In the rows, zero is written as 128.
runs of hidden systems
Fopez, run 1 (10 x 22)
[[ 98 136 205 106 128  86 137 140 102  70 138 155  82 110 108 114 155 113
  121 161 133 109]
 [148 115 146  99  89 182 117  89 123 120 104 149  64 109 149 123  81 144
  146 141 155 175]
 [117 115 118 160 142 147 112  83 192 157  94 110 144 101 171 104 184 110
  175 137 154 128]
 [ 86 107 103 155 143  87  56 158  96 109 116 147 159 130 115 114 138 178
  167 155 140  97]
 [109 134  87 139  91 165 194 151 109 152 144 175 146 140 121 121  91 196
  136 125 128 127]
 [134 138 111 137 163 105 207 105 117 148 119  81 161  99 130 156 100  87
  174  96 116 122]
 [168 115  87 123 152 102  67 132 129 119 145  75 154 162 111 160  83 125
   96 104 107 140]
 [148 145 134 138 106 130 156 161 162 119 177 151 152 177 116 123 179 119
   50 127 106 118]
 [143 159 197 100 125  98 155 151  70  97 127 150  88 109 105 132 138  64
  126 135 120 131]
 [160 121 139  91 119 188  85 102 132 155 101 119  61 121 147 130 102 112
  109 118 129 175]]
Fopez, run 2 (10 x 22)
[[125 137  73 122 133  74 140  69 160 132 136  71 159 108 121 103  82 115
  170 110 136 148]
 [183 103  90 165 143 108 100 142 141  79 172 129 177 153 135 158 149 164
  128 121  92 147]
 [136 173 129 149  89 124 154 156  92 116 129 186 177 179 115 124 144  81
   99 103 139 129]
 [148 119 120  90 140 126 154 168  81 165 129 136  80 107 109 115 121  64
  129 111  80 162]
 [134 105 159 127 176 193  98 124 137 152  99  93 102 146 151 179 134 115
   78 100 116 119]
 [ 61 130 161 106 126 102 107 114 174 128 126 111 112 147 108  91 144 111
   69 147 161  83]
 [131  89 169 106 113 116 146 136 132  72 163 146  73  90 119 120 125 179
  142 185 130 124]
 [162 150 149 146  81 171 141  72 142 118  92 137 133 112 164 146 106 137
  174 142 193 145]
 [138 137  68 145 125  94  80 121 153 167 112 108 155 100 134  80 158 111
  195 142 136 146]
 [124 131  98 176 151 135  94 182  91 133 135 162 160 140 132 150 151 205
  147 126  92 117]]
vav, run 3 (10 x 22)
[[ 85 131 131 121 152 108 212 124 123 153 125 127 150 128 119 110 140  48
  122  89 115 113]
 [190 126 114  91 105 109 103 143  96 116 139 131 104 142 104 117  97  62
  111 113 107 184]
 [165  82 154 128 102 189 192 125 174 119 153 150 106 132 154 140 155 117
   96 137 123 143]
 [146 133 190 106 127 108 124 142 132 146 106  86  94  94 110 137 147  67
  127 173 157  85]
 [187 123 136 118 106 150  72 125 132 106 138 115  89 115 135 156  97 201
  141 165 134 148]
 [ 89 128 151 164 156 148 146  93 183 133 116 101 146 105 164 144 166 180
  148 144 150  84]
 [ 91 169 118 129 143  63  40 128 105 121 107 104 146 128 104 110 118 145
  150 141 150 107]
 [101 127  78 156 113 146 131 122 117 104 147 185 160 151 142 116 115 212
  147 107 114 159]
 [ 63 153 107 145 155 113 180 128 116 173 105 138 170 128 127 100 154  80
  145  89 120 111]
 [157 136  80 105 125 106  91 163  79 134 138 145 128 158  99 113 101  89
  104  92  91 174]]
litoz, run 4 (10 x 22)
[[ 80  78 103 159 115 126 136  97 189  99 131 131 172 147 141 108 133 169
  139 143 169  98]
 [118  80 102 144 122  97 161 167 119 120 153 133 153 101 107 131 114 189
  176 175 133  86]
 [162 124  69 139 132 144 190 143 135 192 144  90 155 106 126 153  90 160
  163 121 105 123]
 [161 174 108 159 158 109 129 159 139 182 128  80 184 132 125 159 164 100
  123 113 107  98]
 [169 187 134 128 115  99 126 185  78 124 148 148 151 163  94 145 135  97
   86 110 102 132]
 [147 183 180  99 116 144 184 124 112 130 137 149  88 126 129 124 146  65
   92 103 104 160]
 [129 148 186 101 155 130  73 108 108 121  92 121  65 102 142 122 149  74
  128 124 130 155]
 [114 111 128 115 110 154  44  84 132  89 109 154 103 162 142 102 107 123
  105 109 151 174]
 [ 64  77 150 135 109 145 130  91 169  80 125 167 121 145 146  93 149 144
  117 146 169 117]
 [ 86  60 124 124 131 122 128 133 124 109 130 134 102  94 124 116 102 201
  177 178 147 102]]
birur, run 5 (10 x 22)
[[148 120 183 123 111 117 202 112 142 112 123 104 132 114 124 150 127  56
  132 145 166  94]
 [176 139 137 105 102  62  76 146  95  98 126 118 110 110  95 113 106  90
  156 165 148 139]
 [214 136 146 126  79 171 108 164 139 132 145 156 106 146 134 142 155 122
   88 153 122 152]
 [115 164 173 134 121 139  82 131 159 143 114 127  94  98 140 116 182 181
  136 186 158  93]
 [108 132  89 121 133 126  73 141 124 117 158 141 107 141 119 113 104 230
  111 127  95 148]
 [100 128 118 152 130 182 187  81 176 125 141 141 146 139 168 135 135 183
  114 101 121 140]
 [ 52 137  97 144 150  90 125  72 130 114 106 120 168 120 141  94 119 128
  180 104 150 126]
 [122 102  73 134 130 134 149 136  88 125 124 166 168 170 124 118 104  77
  125  68 104 167]
 [119 123 154 139 145 150 187 138 110 173  84 128 139 109 140 145 159  42
  153 118 143 101]
 [138 117 127  98 163  75  87 169  81 155 112  84 104 109  91 134 104  80
  137 141 109 112]]
birur, run 6 (10 x 22)
[[ 85 143 145 134 153  99 202 136 126 121 145 116 169 157 108 141 135  85
   84  96 119  81]
 [133 142 167 117 144  80 175 128  59  79 127 123 123 105 109 156  93  92
  165 118 124 123]
 [205 163 147  96 103 128 133 113 116 129 126 110  92 116 122 136 108  57
  122 119 123 179]
 [162 120 182 122 120 126  78 131 161 106 120 126  93 122 138 115 196  72
  108 166 141 132]
 [113 104 161 106 104 145  59 166 106 112 124 166  75 138 116 116 124 171
  100 173 148 115]
 [130 114 113 113  99 171 159 141 163 156 160 142  79 107 135 105 120 213
  124 163 113 142]
 [119  99  91 157 146 134 107  80 185 123 133  93 149 110 160 129 130 199
  174 137 130 135]
 [ 90 122  64 153 113 130 107 100 148 126 124 134 196 187 132 117  95 144
  110  92 150 128]
 [ 85 137 108 163 120 119 204 147 110 135 126 174 193 143 126 112 155 108
  145 107 130 105]
 [130 161 117 142 160 111 144 144  52 156  93 125 149 100 126 152 110  98
  193  97 107 133]]
vute, run 7 (10 x 22)
[[108 139 131 139 162 117 109 178  58 130 114 126 160 157 100 179  96 143
  113 108 119  85]
 [ 97 129 101 113 138 148 200 122 157 146 175 122 123 150 124 123 105 169
   70  91  86 135]
 [118 121 158 111 165  62 144  76 149  76 142  65 126 109 120 137 113  88
  136 124 133 119]
 [157 107 135 107  74 146 108 101 108  70 130 160 111 157 124 132  62 133
  114 129 156 169]
 [158 113 125 119  96 142 149 122 171 151 132 152 103 108 143  75 184  64
  139 143 124 169]
 [155 134 161 129 148 121  58 169  74 144  81 128 108 111 122 150 151  87
  152 150 137 114]
 [125 131 112 133 128 196 112 172 123 173 136 162 106 144 141 140 142 203
   91 124  97 129]
 [ 86 151 154 146 180 106 148 109 177 146 135  81 132  94 141 128 183 152
  131 138 116  87]
 [ 99 140 132 134 120 109 111 103  97  82 121 118 149 135 116 158  60 199
  152 135 167 101]
 [133 123  78 143  82 142 193  87 175 127 153 148 166 136 145  95 118 135
  149 113 140 160]]
fes, run 8 (10 x 22)
[[173 125  80 118 117  83  94 178 136 151 166  97 130 112  92 118 111 176
  139 172 108 119]
 [174 129 140 176 140 146 134 154 116  91 144 144 184 172 139 189 158 122
   99 108 112 117]
 [ 95 217 124 116 108 129 146 158 110 190 124 138 130 148 101 105 116 132
   82 113 128 105]
 [156 147 170 102 154  98 137 139  94  73 173 125  78 106 114 150 121 161
  115 132  75 151]
 [123 163 167 134 145 177 156  79 110 132  81 134 128 137 166 154 132  64
  122  74 140 149]
 [ 99 147 121  78 118 101  91 107 148 154 127 117  66 103 113  53 122 109
  123 138 127 159]
 [126  51 158 144 140 131 119 105 129  48 128 161 113 115 155 133 152 121
  165 144 137 147]
 [ 88  98  94 138 118 175 147 117 147 201  75 131 148 123 144 108 122 110
  162 128 172 104]
 [142  70  85 121 147  85  84 153 162 126 167  83 122 108 106 117 125 175
  140 170 108 115]
 [142 102 123 177 125 152 138 126 136  89 126 136 204 178 145 180 126 136
  114 112 155 102]]
Befum, run 9 (10 x 22)
[[165 143 136 155 167 122 113 145  73 100 132 146 122  94 150 164 156 156
  186 120  77 165]
 [ 64 101 109 133 195 166  99 105 135 154 104 107 129 145 150 144 118 152
  108  81 108 122]
 [105  98 104 114 149  54 125 149 150  89 186 106 141 149  90 101 135 126
   89 132  98 115]
 [127  66 163 136 127 122 186 118 103  72 122 126 143 117 123 167  92 110
  162 144 164  95]
 [131 102  89  96 107 147 154 110 146 198  97 106 114 115 124  92  91  58
  142 121 149 141]
 [225 139 120 137  98 114  69 152 158 132 141 103 143 129 123 141 151 114
  128 164 135 139]
 [118 139 156 153 100 199 120 155 118 145  99 173 141 166 144 158 138 161
   95 141 164  91]
 [106 186 128 103 123 123 175 171 112 178 157 151  92 112 105  91 152 142
  106 129  84 131]
 [156 172 168 133 157 119 132  92 124  94 144  93  99  84 146 173 120 194
  159 132 105 142]
 [ 55 136 117 128 134 145 116  50 175 117 112 123 136 151 152  99 113 143
  109  91 154 141]]
vav, run 10 (10 x 22)
[[125 123 141 140 146 115 182 128  70 126  95 132 145  92 132 154 107  83
  207 119 140 116]
 [171 125  63 115 108 152  87 102 167 179 119  91 132 135 133 106  96 111
  125 108 129 176]
 [141  94 136 157 142 113 150 163 168  97 181 134 159 151 127 137 198 133
   84 141  98  99]
 [125 167 176 120  91 128 137 142  76 119  93 144 135 147 104 153  84  96
  122 139 185  89]
 [152 160 103 100 109 138 159 111 148 159 161 108  81  89 123 109  91 189
  143 137 104 166]
 [144 146 160 166 186 123 122 103 146 103 120 105 153 109 169 162 202 100
  148 106  99 135]
 [ 96 140 139 112 101 137  42 122 130 116 100 146 119 180 119 103 113 118
   73 133 174 118]
 [ 85 101 133 118 127 119 182 158 110 111 168 170  92 103 113 106 128 196
  141 155  98 125]
 [126 136 130 142 162 136 140 102  81 150  69 115 143  95 154 153 115  81
  202 100 136 136]
 [139  94  61 116 123 141  68 119 180 158 138 102 130 157 127  97 117 129
   91 113 113 160]]
vute, run 11 (10 x 22)
[[118  98 158 117 106 142 177 100 109  76 124 131 145 166 120 166  61 104
  101 110 168 113]
 [163 100  98  85  76 123 164 117 165 153 151 113 100 120 107  82  96  81
  118 143 140 157]
 [218 112 157 132 132 109  97 154 114 101 129 113 123 116 125 162 156  61
  138 148 119 145]
 [150 178 157 109  99 184  88 160 113 158 117 160  88 158 129 134 141 133
   62 130 129 137]
 [119 157 142 123 155 101 115 155 151 148 156 120  84  83 126 100 195 169
  131 162  85 124]
 [115 173 173 154 162 136 111 102  93  91 111 133 124 110 154 178 126 194
  164 123 129 120]
 [ 78 154  81 141 106 149 122  75 168 144 122 145 146 137 149  84 108 189
  144 115 151 150]
 [104  93  98 165 139  72 128 114 137  98 122 131 192 118 132 103 156  99
  195 136 144 117]
 [109 112 105 137 108 159 152 145  68 143  91 167 167 168 119 148  76  92
  134  96 159 115]
 [130  87  69 105 142 126 172 160 148 192 148 104 129 130 105 105 119  86
  103 113  91 129]]
mabo, run 12 (10 x 22)
[[136 160 145 108 101 184 135 128 137 144 145 135  78 129 132 142  91 219
   86 140 128 134]
 [ 92 130 144 116 164 121 114  85 164 119 140  83  85  81 143 122 126 199
  147 146 120 130]
 [112  83 107 140 151  83  88 106 109  56 140 123 145 125 125 141  90 179
  174 136 126 132]
 [ 78  79  84 152 131 142 154  97 111 110 105 176 167 140 148 103 116 116
  178  94 138 154]
 [132 138 104 144 157 121 123 148  81 169  88 149 145 108 138 115 157  52
  184 101 104 155]
 [151 152 102 141 135 150  78 176 103 179 104 121 162 176 119 149 135  92
   83  99 119 115]
 [ 91 135 165 120 145 142 156 155 159 169 123 107 126 153 117 136 159  96
   54 129 134  67]
 [155 121 183  91 124 102 169 147 125 111 150  83  96 114  93 162  96 105
   98 161 138  85]
 [175 109 130 112  80 139 167  74 188  98 155  94 126 131 131 138  78 137
  113 141 159 143]
 [152 147 138 140 102 101 128  81 182  86 151 135 124  98 150  90 178 133
  167 154 138 165]]
mabo, run 13 (10 x 22)
[[171 151 154 154 109 122 176 121 124 127 104 139 161 104 143 137 171  49
  176 137 152 124]
 [192 197  93 131  69 118 124 167 125 172 142 137 156 148 102 115 126 117
  115 138 132 142]
 [139 170 146 139 132 164 156 145 170 152 163 137 115 142 145 137 186 167
   63 123  92 123]
 [102 195 191  99 138 100 124 124 105 100 142 114  80 110 110 142 110 179
  106 144 124 107]
 [113  87  99  95 132 124 140  99 141  98 166 104  97 129 114 124  51 189
  117 118 112 155]
 [108  88 138 140 165 130 116  53 144  68 114 123 121 105 170 126 142 118
  176 108 126 168]
 [116 120  93 131 110  88  62 130  83 105 101 166 149 136 116  84 123  92
  179 130 150 158]
 [121  77  83 146 128 184 128 175 109 169 111 184 142 155 140 113 161 104
  122 112 108 140]
 [124 167 174 137 153 159 113 159  97 190  71 119 118 116 135 155 155  92
  128 129 141  87]
 [139 125 106 109 126 117 118 169 144 180 139  67 139 141  89 147  86 141
   85 149 138  71]]
fes, run 14 (10 x 22)
[[144 106 111 111 138  93  49 164 116 141 115 119 119 143 105 100 149  53
  111 133 118 139]
 [ 92  57 151 120 117 152 142 164 118  93 139 184 117 173 118 118 139 110
   77 137 136 108]
 [ 84 112 163 112 135 145 210 137 138 165 123 106 104 100 119 139 114 146
  126 155 147  63]
 [179 124 144 115 149 133 104  98 161 130 130  44 105 105 136 179  85 160
  131 144 133 118]
 [167 160 121 147  96 149 103  75 197 108 137 117 163 167 156 129 145 122
   94 115 154 159]
 [110 193 130 144  76  96 114 132 132 116 136 181 139 124 123  75 164 166
  153 159 155 132]
 [155 126 120 151 137 151 132 166  66 131 124 174 114  93 145 151 138 175
  192 138  99 153]
 [120 126  88 143 191 157 122 149 116 190 110 112 140 130 145 143 154 100
  125  78  77 144]
 [ 62 115 117 108 169  79  77 127 117 100 140 116 127 167  99 107 115 121
   76 100 108 119]
 [ 91  99 146 113 111 122 199  99 103  67 144 157 132 151 116 136  67 129
  117 113 149 124]]
Befum, run 15 (10 x 22)
[[109 192 114 141 135 128 109 122 102 122 144 150 121 121 135 129 117 230
  146 116  96 155]
 [ 69 170 121 157 176 110 152  81 138 108 133 124 165 133 151 129 148 158
  139  76 104 135]
 [ 78 133 123 116 164  59 108  94  94  71 128 116 141 142 111 116  95 100
  135  88 116 144]
 [143  54  94 134 142 116 149 105 110  76 131 136 161 150 134 141  95  84
  149  88 115 165]
 [146  62 123 124 156 135 123 139 130 144 102 104 143 142 129 140 145  24
  118 113 132 119]
 [177  64 127 102 111 145  90 187 120 142 136 119 101 145 100 146 106 103
   87 161 129 117]
 [163  91 147 129 101 184 178 171 166 163 147 127 113 124 130 152 146 148
   98 170 135  87]
 [122 175 171 101 102 134 148 140 152 178 122 104  79  95 114 115 137 148
  117 178 158  85]
 [144 188 130 121  75 131 129 101 155 124 146 140 108 105 132 110 110 211
  149 160 149 144]
 [ 98 206 132 164 115 128 133  79 146 127 107 157 159 119 165 103 170 151
  164 114 151 140]]
litoz, run 16 (10 x 22)
[[174 118 114 155 143 116 161 119 141 114 152  81 161 104 135 185 102 191
  170 141 124 111]
 [158 193  84 148 101  94 148 130 134 173 125  99 194 123 114 131 110 119
  161 127 148 113]
 [186 168 109 154 122 103 146 176 116 143 153 153 160 124 121 123 190  96
  139 124  86 150]
 [146 180 160 131 130 170 152 165  59 161 102 169 115 132 134 154 140  94
  118 101 106 138]
 [ 92 170 145  91 156 134  97 129 115 164 112 130  79 134 124  96 146  79
   83  95  99 153]
 [110 110 174 117 164 132  78 101 119  60 128 136  94 156 141 145 138 112
   80 101 110 152]
 [ 74 103 162  99 103 125 124  73 127  72 112 139 105 146 125 110  77 115
  117 128 185 124]
 [114  49 115 115 119 109 124  91 177  95 143 116 101  93 133  85 125 132
  168 167 149 141]
 [153  58  97 157 116 167 114 123 146 126 110 122 154 122 149 157 106 174
  182 161 164 112]
 [113 124  68 150  98 137 140 157 164 191 133 118 175 139 115 110 121 174
  128 153 153  83]]

runs to name
run 17 (2 x 22)
[[144 123 146 121 141  94  68 100 153  68 150 132  84 104 144  98 170 139
  139 145 103 178]
 [115 120 137 149 101 174 118  79 110  88  90 171 140 143 159 149  89 159
  159 117 178 145]]
 => litoz
run 18 (2 x 22)
[[154 168 175 161 133 166 121 139  76 113 100 153 130 120 153 192 134 170
  157 134 133 115]
 [ 94 185  82 129 116 152 121 104 172 197 121 119 135 129 140  88 127 180
  121 114 131 137]]
 => vute
run 19 (2 x 22)
[[178  94 116  89  97 136 130  92 139 130 116 109  93 103 129 109  83  67
  158 137 152 178]
 [207  87 124 134 110 153  62 153 136 123 116 140 123 139 138 133 162  78
  123 146 131 157]]
 => vute
run 20 (2 x 22)
[[154  63  96  95  95 132 162  91 168 120 147 115 104 111 126  94  83  97
  141 138 138 169]
 [178 106 145 151 108 131  96 122 171 132 103 116 147 112 147 126 183  70
  156 170 170 117]]
 => Befum
run 21 (2 x 22)
[[ 87  94 159 119 181  85  66 156  94 113 106 115 107 121 108 128 152  84
  124 140 121  96]
 [134  30  79 117 121 147 142 152 118 116 155 137 117 132 115 136  73 176
  140 142 114 133]]
 => Befum
run 22 (2 x 22)
[[162  67 122 123  76 177 121 157 162 118 154 163 116 169 126 123 132 137
   73 159 141 131]
 [127 133 182 132 115 145 173 173 136 160 126 151  98  95 128 119 195 106
  130 174 135  86]]
 => Befum
run 23 (2 x 22)
[[ 96 116  92 136 190  96  61 109 165 137 136  75 132 122 134 121 143 168
  126 116  96 128]
 [ 77  96 123 162 141 107  99 120 108  57 128 166 182 176 128 135 125 145
  121 108 143 114]]
 => vav
run 24 (2 x 22)
[[109  42  98 139 122 171 137 162 104 137 119 177 116 117 136 123 118 173
  165 148 126 127]
 [113 119 100 139 167 109 142 161 154 200 128  80 141  88 121 118 166 130
  158 150 110  88]]
 => Befum
run 25 (2 x 22)
[[133 117  62 128 105 134 189 109 129 144 145 124 152 118 126 126  60 181
  171 118 126 148]
 [133 129 101 172 167 114 158 128 162 172 118  89 185 102 145 138 177 109
  171 125 117  99]]
 => litoz
run 26 (2 x 22)
[[155 117  81 132  59 164 149 124 165 141 153 151 137 135 132 110  96 196
  139 157 153 140]
 [169 157 119 176 144  95 145 151 144 136 147 111 179  96 139 144 191 148
  178 151 107 111]]
 => fes
run 27 (2 x 22)
[[144 202 170 148 139 127  85 120 136 156  83  93 149 129 142 157 160  91
  118 129 160  95]
 [120 161 112 107  85 144 100 144  93 115 144 181 111 175 107 114  84 173
   77 112 122 156]]
 => Befum
run 28 (2 x 22)
[[147  91 118 129  84 163 151  68 175 121 107 126 137 129 155 108 112  79
  153 129 181 153]
 [156  68 104 154 138  98  74 157 142 131 119 123 156 108 133 112 180  96
  183 167 137 120]]
 => Fopez
run 29 (2 x 22)
[[172  63 102 121 151 141 170 116 145  97 171 112 127 141 136 152 113 116
  103  95  77 166]
 [112 109 171 132 113 137 139  77 156 109  84 102 145 126 143 141 114  80
  144 145 206  90]]
 => birur
run 30 (2 x 22)
[[113  67  71 163 116 163  74 126 136 119 110 156 172 159 147 126 114 172
  151 130 152 129]
 [ 72 103  82 147 133 100 172 163 135 168 134 128 182 136 103 104 132 135
  143 135 136  74]]
 => vav
run 31 (2 x 22)
[[118 115  43 127 113 110 145 117 111 148 128 141 155 119 122  86  85 123
  184 104 120 173]
 [151  86  79 171 174 145 152 151 121 136 142 122 186 144 148 175 141 130
  142  91  82 130]]
 => Fopez
run 32 (2 x 22)
[[ 64 105 142 109 176 172 138  91 139 131 122 137  77 126 156 114 138 134
  100  91  95 157]
 [116  85 130 112 159  69  98 114 162  75 171 111 100 108 121  91 164 126
  128 148  93 145]]
 => Befum
run 33 (2 x 22)
[[170 138 190 105  99 152 111 170 109 140 110 129  95 141 111 157 124  93
   78 164 159  91]
 [159 136 134 107  78 193 168 150 141 163 148 158  75 126 131 119 124 170
   97 150 120 147]]
 => Befum
run 34 (2 x 22)
[[ 70  59 116 147 152 165 169 145 131 120 149 157 128 135 138 139 128 199
  123 127 109 102]
 [ 91 119  84 125 139 131 175  83 135 159 117  88 144 106 130 129  57 162
  178 111 144 123]]
 => birur
run 35 (2 x 22)
[[163 125 125 119 117 156 188 125 104 102 159 175  99 126 144 130 124 131
  124  95  77 194]
 [127 123 146 141 161 152 120  90 117 129  78 119 146 142 159 144 145  32
  132  77 139 151]]
 => Fopez
run 36 (2 x 22)
[[ 89 100 104 143 123 127  89  70 182  83 134 120 162 173 143 114 112 157
   99 111 159 132]
 [103 140  96 142  80  99 178 108 140 106 147 154 171 124 119  96 104 172
  174 148 162 121]]
 => fes
run 37 (2 x 22)
[[104  55 110 106  84 139 139 106 128  89 131 151 113 146 117 113  54 155
  129 145 169 132]
 [154  99 112 146 115 121 214 116 176 146 142  97 158  91 133 132 141 109
  179 153 145 106]]
 => fes
run 38 (2 x 22)
[[200 135 132 169 127 125 130 138 142 124 121 133 170 116 152 143 198  69
  162 133 123 141]
 [111 195 133 121 114 139  75 170  82 172  92 146 130 161 107 127 119 113
   91 119 145 104]]
 => vute
run 39 (2 x 22)
[[153 131 124 150 173  87 156 116 137  83 157  93 181 148 128 167 139  94
  117  86  93 131]
 [114 189 130 109  86 107 113 127  92 137 103 142 148 168  96 111  80  80
  102 110 175 120]]
 => fes
